128 stands for zero in the data rows.
Here are some points, each followed by its number:
[159 132 124 211  71  91 197 120 167 165 151 169 179 205 199 104  82 155
  98 184 158] 0
[151 141  86 164 149 129 202 130 176 151 131 168 109 136 124 131 168 131
 138  42 117] 1
[154 119 129 118 156 129 170 123 176 123  63 129 167 125 117 192 120  85
 113 144 149] 2
[136 110 157 124  83 127 162 124 171  69 128 120 134 157 122  73 170 129
 183 181 152] 3
[ 92 153  94 146 112 144  98 114  82 160 125 122 109 133 183 144 114 156
 126 137  90] 4
[120 120 113 112 123 106 152 129 111 139 144 117 145 117 126 157 161 148
 114 139 102] 5
[135  93  82  98 177 183  55 119 128 187 151 232  89 148 129 117 113  94
 104  89  90] 6
[172 112 120 153 182 145 158 148 190 106  68 140  98 131 129 151 124 140
 122  33 140] 7
[139 117 144  85 158  85 122 101 158 110 152 129 152  90 112 180 182 126
 129  76 171] 8
[158  79 137 139 142 130 152 163 127  94 125 140 123 139 111 118 108 153
 122 113  96] 9
[143 160 171 149 128 139  26 115 116 131  83  70 144 182 163 104 123 123
 141 249 195] 10
[131 130 104 127 158 152 103 125 134 158  99 137 111 145 125 134 113 103
 123 142 128] 11
[192 118 176 152 140 101 176 123 203 115 119  78 166 145 112 155 194 132
 150 127 189] 12
[130 127 139 136 123 148 122 124 142 104 111 125 126 147 116 110  81 106
 115 162 147] 13
[102 127 169 130  89 138 139 134  88 119 164 148  90 113 148  79  95 116
 145 159 116] 14
[ 61 129 125  52  93 122  70  75 125 133 188 194  86  63 147 153  86 141
 128  65 118] 15
[127 137 129  91 178 132 122 161 129 115 162 106 128 144  35 107 166  99
  85  82 158] 16
[140  90 113  94 143 114 157 136 152 111 109 146 167 111 123 180 140 119
 119 129 107] 17
[120 121  82 137 128 147 134 162 114 135 164 128 111 153 124  71 177 151
 137 106  75] 18
[104 167 173 122  97 141 114  70 111 154 114 121 114  94 161 119 141  85
 188 171 169] 19
[169  56 108 123 153 158 173 192 156  82 123 117 105 134  69 107 146 128
 153  75  83] 20
[121 126 145 108  96 131 132  67 147 108 116 132 134  94 164 146 149  95
 185 145 163] 21
[145 143 107 168 116 111 147 131 118 156 127 115 164 166 173 131 157 147
 120 156 131] 22
[108  93 128  87 114 108 109 121 117  78 156 115 133  94 128 144 122 151
 109 123 107] 23
[124 193 180 142 108  96  75 111 120 143 124  94 137 109 152  81 158 120
 173 176 164] 24
[150 141 140 172 110  90 172 135 117 145 142  96 178 148 143 129 173 146
 137 171 135] 25
[131 136 112 139 116 122 129 127 115 136 126 130 139 139 129 140 129 155
 118 118 116] 26
[125 151  99 171 110 148 171 146 161 132 117 136  96 152 111  88 122 128
 133 106 125] 27
[155 104 129 161  92 125 117 123 113 102 119  85 161 187 150 101 160 112
 141 240 139] 28
[ 98 118  73 149 143 204 156 124 124 175  52 177 119 124 173 193  73 103
 133  88 114] 29
[164 101 111 123 185 118 116 153 118 158 141 154 144 131 126 150 161 155
 123  96  88] 30
[107 154 125 151  55 126 150 117 100 128 123  64 111 101 130 128 114 167
 179 124 100] 31
[117 171 140 120 142 137  57 112  95 148 133 124  90 109 132  99 139 131
 154  92 135] 32
[130 113 115 115 134 100 156 131 111 126 137 115 148 114 139 162 155 153
 129 140 104] 33
[176  80  97 129 207 115 124 182 100 179 164 163 146 120 120 154 185 165
 128  75  55] 34
[ 95 120 130  99  91 153  73  90 164 109 144 160  77  96 126 121  83 121
 137  93 155] 35
[169 178 182 222  99 138 136  96  94 148 127  77 112 145 152  76 181 153
 220 127 160] 36
[107 170 140 102 134  95 114 130 112 148 154  78 172 125 133 113 204  69
  94 197 164] 37
[148  87 172 107 167 107 192 165 154 100 162 100 164  89  34  98 208 111
 187 106 140] 38
[134 176 138 109 187 120  46  87 197 174 112 192  95  86 146 174 101 145
 120  50 179] 39
[ 64 148 133 113  49 181  99  83  61 107 104  92  93 114 146 102  67  98
 160 206 118] 40
[133 203 192 113 153  91 151  55 147 169  82 120 157  49 163 213 138 123
 180 127 186] 41
[120 109 101  91 190 144  66 169 105 118 163 188  74 126 120  94  94 164
  70  66  73] 42
[121  98  87 162  78 141 151 132 119 112 135 136 147 183 201 120 106 145
 107 188  85] 43
[111 104 110 117 122 163 121 163 100 108 113 152  73 111 108 114  74 141
 135  87  47] 44
[149 162 177 147 136  68 255  89 179 148 125 120 165  84 111 177 206 110
 157  68 175] 45
[136  95 116 140 114 135 132 133 125 104 128 140 134 146 139 132 101 166
 106 119 102] 46
[140 112 140 119 139 138 164 117 172 110  64 114 160 120 119 180 101  72
 111 168 156] 47
[123 156 176 117 123  95  94 115 141 110 138 159 133 126 131 103 107 159
 130 137 158] 48
[137 135 162 100 171 148 108 114 121 136 156 143  96 100  84 106 147  79
 135  65 168] 49
[124 166  94 149 119  97 109 126 114 124 125 114 153 162 197 161 118 184
  78 120 115] 50
[110 173 135 113 152 114  81  79 133 165  91 148 143  98 181 202  67 142
  97 125 166] 51
[116 106 152 130  73 142 173  75 141 125  84 123 150  80 184 151 112  75
 222 221 142] 52
[138  75 128  76 141 134 118 136 153  75 159 148 136 134  97 127 129 107
  97 112 130] 53
[143 138 184  95 147 117 100  87  73 163 147  93 155  86 135 132 215 114
 193 139 150] 54
[146 110 106 143 130 114 130 147  96 117 133  86 158 171 134 146 144 155
 101 163 119] 55
[ 83 116  96 139  76 130 113 134  55 173 184 157 144 163 199 135  85 168
 107 204  69] 56
[140 118 120 149 104 134 132 107 148 111  99 125 146 148 169 144 127 139
 138 158 126] 57
[152 125 141 171 131 145 140 120 142 130  82  92 153 173 123 127 126  90
 132 201 164] 58
[140 118 103 129 177 161 103 132 152 153  99 150 100 153 125 145 116  97
 117 119 131] 59
[154  55  53 164 192 201 170 193 153 118 117 183 132 220 147 143  98 118
  34  88  95] 60
[191 118 113 158 191  95 152 187 137 126 119  78 168 209 108 124 205 182
 104 149 121] 61
[146 113 124 131 144 136 147 124 159 125  62 119 147 130 120 166 124  92
 119 143 145] 62
[ 90 136 151  79  95 109 158 120 120 104 188 140 109  70 115 104 156 125
 152  73 112] 63
[153  85 126  96 166 113 164 141 135 116 142 128 150 119 109 165 155 124
 117  92 129] 64
[118 140 153 156 104 131 133 113 107 123 113  86 133 144 126 112 103 129
 142 192 137] 65
[129 132 109 139 144 159 115 135 130 153  95 138 128 148 123 128 104 101
 134 157 127] 66
[114 139 152 142 114 129 131 132 112 136 139 136 100 127 147  91  96 116
 123 157 128] 67
[147 188 151 143 182  75 100 137 134 151 142  99 136 148  94 108 146 145
 107 105 179] 68
[153 130 138 147 141 128 132 155 123 123 120 110 127 155 105 110 114 144
 131 139 129] 69
[124 129 135 100 122 104 104 107 142 131 134 120 116  50 121 146 157 154
 180  77 124] 70
[146 146 142 147 145 112 132 129 118 134 133 140 131 143 152 133 122 149
  99 105 146] 71
[120 101 123 100 145 149 120 152 145 124 162 209  71 115 100  89 105 141
 135  68 106] 72
[184  48 126 146 150 142 162 187 129  66  97  90 120 133  87 110 177 154
 185  89  81] 73
[139 100 147 130 118 149 117 125 131 110 122 143 119 132 131 107 104 108
 142 155 131] 74
[159  74 107 121 151 148 165 170 187 118 102 158 137 132  77 151 131 122
 134  74 112] 75
[151  89 115 139 145 156  77 138 110 131 109 124 115 177 162  94 138 119
 155 183 110] 76
[111 141 119 125 111 148 111 150 139 133 157 155  97 127 112  77  98 111
 113 106 125] 77
[ 82 132 102  87 119 142 129 135 121 102 132 129 119 101  76 159  86 104
  58  83 115] 78
[106 110 104 118 102 101 152 170 119 112 130 123 147 103  84 170  77 175
  68 119  77] 79
[150 119 103 156 164 123 203 160 145 130 137 138 128 160  99 152 117 136
  64  83 107] 80
[105 113 124  90 111 145 104 133 145 110 153 148 119 116 108  91 125 106
 127 117 121] 81
[ 52 103 141  26  73  92  74 103  54  56 199  61 158  77 147  93 224 114
 138 209 117] 82
[146 155 154 132 136 107 156 117 131 119 119  63 152 136 131 133 168  91
 120 163 181] 83
[171 114 105 171 125 149 107 134 135 132 109 116 115 169 144 104 164 166
 160 109 124] 84
[ 85 133 155  87  85 107 131 120 133  94 169  77 138  97  88  78 156  79
 107 175 152] 85
[147 121 101 143 107 142 132 100 159 120  98 144 151 155 167 148 127 124
 118 152 138] 86
[174 138 185 151 159  64 175 116 123 124  79  31 181 122 137 179 186 137
 173 184 169] 87
[119 137 131 101 163 130 129 152 114 131 167 116 126 117  55 103 153 110
 105  79 148] 88
[132  72  95  82 125 119 175 135 161 117 106 154 176  97 122 200 154 114
 134 118  92] 89
[118 108 132 142  73 104 171  96 109  93 121 125 169 150 183 159  90 146
 111 180 118] 90
[140 143 131 164 115 102 167 137 129 153 144 123 162 147 133 124 149 141
 128 157 129] 91
[101 169 131 155  70 140 115  99 119 131 105  93 124 150 145 102 122 110
 142 192 165] 92
[170 145 148 150 149 108 115 149 125 186 142 115 162 154 122  84 179  88
 139 185 146] 93
[164  93 128 111 173 104 169 149 141 114 139 109 150 124 102 168 163 136
 101  90 135] 94
[125 184 179 138  95 104  90  98 134 136 117 110 124 109 158  87 154 111
 185 157 169] 95
[ 96  83 100  67 114 146 131 125 119 126 154 182 133  69 121 154 110  93
  84  96  85] 96
New points follow, each followed by the numbers of its five nearest points above by angle, nearest first.
[162  67 114 136 165 171  78 165 112 133 100 136  98 182 170  83 158 143
 186 175  90] 76 84 74 73 18
[148 131 136 142 145 126 136 141 141 149 130 117 146 141 117 108 166 107
 135 152 147] 93 83 12 37 58
[140 118 122 126  88 105 128 120 102 118  87  53 198 147 153 133 151 108
 144 255 129] 28 65 58 10 87
[ 94 106 114  99 120  94 152 173 152 110 138 133 134  75  73 182  70 154
  60  86  93] 79 78 96 23 80
[102 113 114  96 113  88 152 185 130 110 138 137 138  78  63 185  54 166
  59  72  74] 79 78 96 23 80
[ 97 184 126 162  70 142  95 101 116 141  99  87 127 151 148  94 108 111
 137 210 170] 92 65 10 40 24
[118 115 151 149 106 136 135 119 118 119 114 103 137 139 125 114  87 120
 128 191 136] 65 13 58 92 28
[ 97 116  72 143 148 202 159 116 112 187  55 191 120 121 182 195  72 100
 134  94 105] 29 59 11 66 6
[104 178 148 115 119  83 102 115 103 144 160  78 175 133 146 105 184  76
  87 225 169] 37 83 85 24 93
[134  94   6 158 167 167 145 189 144 164 102 184 159 209 142 190  96 140
   2  84  39] 60 80 46 29 26
[123 104  95 149  95 137 152 179 108 119 172 124 116 159  97  79 123 150
 124 103  78] 18 20 9 44 27
[ 91 154 123 134  97 152 101 162 141 142 180 176  68 130  97  35  84 101
 118  93 117] 77 72 81 67 14
[126 181 151 107 187 113  46  65 208 177 113 192  90  74 165 180 100 143
 112  54 199] 39 51 41 35 15
[112  76 136  79 135 117 161 133  97 155 193 197 125  84 135 144 140 118
 121 102  89] 96 63 15 72 34
[117 130 144 108  94 133 128  76 136 111 112 134 125 101 149 141 138  94
 177 145 159] 21 19 52 95 41
[111 146 147 146 102 141  73 134 135  85 120 104  83 158  97  56  87 123
 124 151 154] 13 77 67 92 10
[139  69 161 114 120 169 105 124 135  91 112 164  94 135 121  81  87  80
 165 175 134] 74 13 76 14 81
[160 101 131 161  91 136 124 123 107  94 109  87 172 198 147  94 169 114
 151 244 129] 28 58 65 76 10
[123 166 189 122 132 117  81  79 145 121 122 148 110 127 135 113  99 114
 121 135 200] 48 95 19 39 24
[142 110 127 133 138 154  96 134 109 132 111 133 122 156 148 105 129 125
 138 157 111] 76 66 74 10 28
[160 174 112 191 188 135  32 141 163 181  93  72 102 220 138  71 157 111
 121 201 210] 10 93 58 76 68
[124  99 120 143  68 146 181 113  94 110 108 130 118 118 146 134 119 154
 185 135  77] 31 52 90 43 40
[111 158 155  98 112 105 103  89 108 132 133 100 116  65 125 147 151 139
 164  93 136] 70 54 41 63 32
[115  97 141 101 100 104 100 138  69  64 139  27 139 108 118 115 128 147
 147 184 124] 82 23 85 65 28
[122 143 172 115 115  97  92  96 132 111 143 155 122 125 148 111 123 154
 138 142 155] 48 95 24 19 35
[137 136 107 146 114 116 136 122 122 146 119 129 139 142 128 156 140 172
 135 116 109] 26 50 22 33 5
[ 84 178 115 136 108 152  97 146 145 152 168 173  58 116 110  46  68 104
 109  87 118] 77 72 81 35 67
[ 98 115 105  95 112  94 151 178 131 112 150 152 137  75  60 186  53 174
  61  64  68] 79 78 96 44 23
[160 133 102 189 171 130 208 178 123 137 144 126 140 188  87 144 111 146
  46  80 108] 80 60 61 94 1
[155 114 110 152 164 122 194 163 140 130 141 132 129 169 103 148 124 134
  75  98 106] 80 60 94 75 9
[128 190 159 150 162  87  86 137 118 141 143 104 120 140 100  96 134 167
 110 107 163] 68 48 32 71 24
[128 194 195 112 169  83 138  57 128 164  74 113 153  53 166 219 136 120
 178 147 193] 41 51 87 19 21
[157 120 125 175 125 168 124 128 146 132  55  81 154 194 120 124 104  74
 133 210 163] 58 66 13 28 10
[141 118  93 170 158 132 201 174 140 123 131 129 138 179 109 147 105 128
  67 116 100] 80 60 9 61 75
[155 141  87 197 111 116 142 132 108 170 118 113 169 187 190 125 158 159
 119 177 116] 22 91 25 0 43
[128 166 142 105 175 123  58  80 189 163 108 174  98  82 150 176 101 133
 124  74 186] 39 51 35 41 15
[140 147 105 169 122 152 164 154 157 140 113 125 110 152 102  89 131 116
 151 109 135] 27 1 84 69 20
[144 135 149 138  97 103 157 111 131  86  87  44 148 105 129 157 159 148
 175 135 144] 87 12 83 31 25
[170 130  83 182 169 155 132 160 152 144  96 134 138 204 123 118 130 132
  95 114 130] 60 61 59 80 84
[107 154 137 142  62 116 159 116 113 121 123  84 129 116 135 135 127 158
 159 144 119] 31 65 92 90 40
[142 116  28 161 156 147 128 173 125 160  89 185 161 195 146 191 108 147
  23  98  69] 60 80 26 29 50
[ 68 133 116  44 109 135  49  79 123 137 186 221  83  59 153 152  74 141
 120  42 118] 15 35 96 39 72
[ 97 111 133  88 103 161  86  96 175  96 138 175  78  88 110 124  85 118
 136  71 144] 35 15 81 72 77
